array([[34, 69, 73, 61, 77, 44, 44, 64, 63, 51],
       [27, 59, 90, 50, 90, 54, 40, 70, 51, 55],
       [23, 69, 72, 65, 86, 37, 45, 64, 59, 41],
       [28, 64, 81, 65, 84, 26, 27, 61, 66, 62],
       [22, 66, 92, 60, 80, 35, 37, 66, 65, 56],
       [42, 53, 77, 53, 78, 43, 40, 48, 62, 52],
       [31, 65, 68, 77, 66, 29, 48, 52, 65, 50],
       [20, 73, 78, 61, 82, 39, 33, 74, 49, 50],
       [25, 64, 83, 68, 84, 26, 43, 63, 55, 57],
       [42, 64, 79, 41, 84, 57, 52, 75, 55, 50],
       [42, 70, 78, 69, 75, 26, 33, 65, 71, 55],
       [24, 66, 76, 61, 82, 40, 43, 73, 60, 47],
       [17, 67, 77, 74, 68, 29, 42, 57, 54, 52],
       [46, 65, 78, 57, 90, 40, 50, 72, 56, 49],
       [39, 68, 82, 59, 84, 48, 43, 66, 57, 51],
       [44, 68, 81, 66, 77, 42, 47, 67, 67, 52]])
Report the top-right entry.
Answer: 51
Report the entry just left of the largest entry.
Answer: 66
Report the last entry of the smallest entry's row.
Answer: 52
Report the first entry on the main diagonal.
Answer: 34
Report the top entry of the column that holds the largest entry.
Answer: 73
Report the entry in the bottom-left corner.
Answer: 44
The fourth-last entry, reading row by row: 47
Report the bottom-right entry.
Answer: 52
Report the last entry in the row that holds the largest entry.
Answer: 56
The largest entry in the last column is 62
Report the entry directly below the largest entry.
Answer: 77
Report the first entry in the row that holds the largest entry.
Answer: 22
The fourth entry, reading row by row: 61
The entry just left of 45 is 37
The smallest entry in the last column: 41
Report the entry just left of 71.
Answer: 65
The largest entry in the last row is 81
The entry just right of 25: 64
Report the 3rd entry on the diagonal from the top-right corner.
Answer: 64
Report the entry just right of the smallest entry.
Answer: 67
The second entry on the main diagonal: 59
The smallest entry in the last row: 42
The smallest entry in the first column -> 17
The second entry on the diagonal from the top-right corner -> 51
Report the entry directly below the smallest entry.
Answer: 46
The 2nd smallest entry: 20
The entry just right of the largest entry is 60
The fifth entry in reading order -> 77

Questions about the array below.
1) Which number is the smallest entry?
2) Which number is the entry just right of the smallest entry?
[[ 0.04 -0.02  0.14 -0.15  0.00  0.08  0.01 -0.24  0.07  0.23  0.13 -0.22
  -0.06]
 [ 0.17  0.06  0.04  0.23  0.16  0.08 -0.04  0.00 -0.02  0.01  0.09  0.17
   0.12]
 [ 0.02 -0.02  0.11 -0.11 -0.02 -0.05 -0.06 -0.21  0.14  0.15  0.17 -0.22
  -0.17]
 [ 0.03  0.04  0.14  0.01 -0.10  0.12 -0.20 -0.18  0.10  0.14  0.06 -0.03
  -0.17]]
1) -0.24
2) 0.07

Read these off the row that follows.
1) Find the second entry from the right.
2) Find the first entry.
3) Find the 3rd entry from the left.
1	2	6	5	2	7	7	4	2	4	5	4
1) 5
2) 1
3) 6

Questions about the grid below.
1) What is the minimum?
2) What is the entry directly above 1.27?
3) What is the top-left entry?
4) What is the largest entry in the first row?
5) What is the third entry on the main diagonal?
6) What is the entry just right of -0.67?
7) What is the entry in the bottom-left corner?
8) What is the last entry, reading row by row?
[[-0.28 -0.29 -0.93 -0.22  0.77  4.81 -1.12]
 [-0.09 -0.47 -0.66 -0.60  3.92  2.19 -1.38]
 [-0.41  0.17 -0.98 -0.46  0.40  5.26 -0.84]
 [-0.52  0.35 -1.12 -0.84  0.66  5.49 -1.11]
 [-0.47  0.92 -1.24 -0.86  0.47  4.95 -0.90]
 [-0.23 -0.34 -1.04  0.00  0.45  4.91 -0.98]
 [-0.44  2.08 -1.26 -0.80  0.43  3.78 -1.05]
 [-0.23 -0.18 -0.99 -0.14  0.35  4.92 -0.97]
 [-0.24 -0.38 -0.67 -0.65  4.93  1.27 -1.51]
 [ 0.04 -0.61 -0.66  1.00  0.12  3.61 -0.90]
 [ 0.21 -0.60 -0.47  1.90  0.09  1.84 -0.16]
 [-0.44  0.37 -1.20 -0.78  0.62  5.57 -0.86]
 [-0.57  0.54 -1.32 -0.96  0.69  5.52 -0.90]
 [-0.35 -0.40 -1.01  0.01  0.31  4.81 -0.89]
 [-0.48  0.62 -1.29 -0.91  0.56  5.38 -0.99]
 [ 1.15 -0.80 -0.70  0.77  0.95  1.75 -0.92]]
1) -1.51
2) 4.92
3) -0.28
4) 4.81
5) -0.98
6) -0.65
7) 1.15
8) -0.92
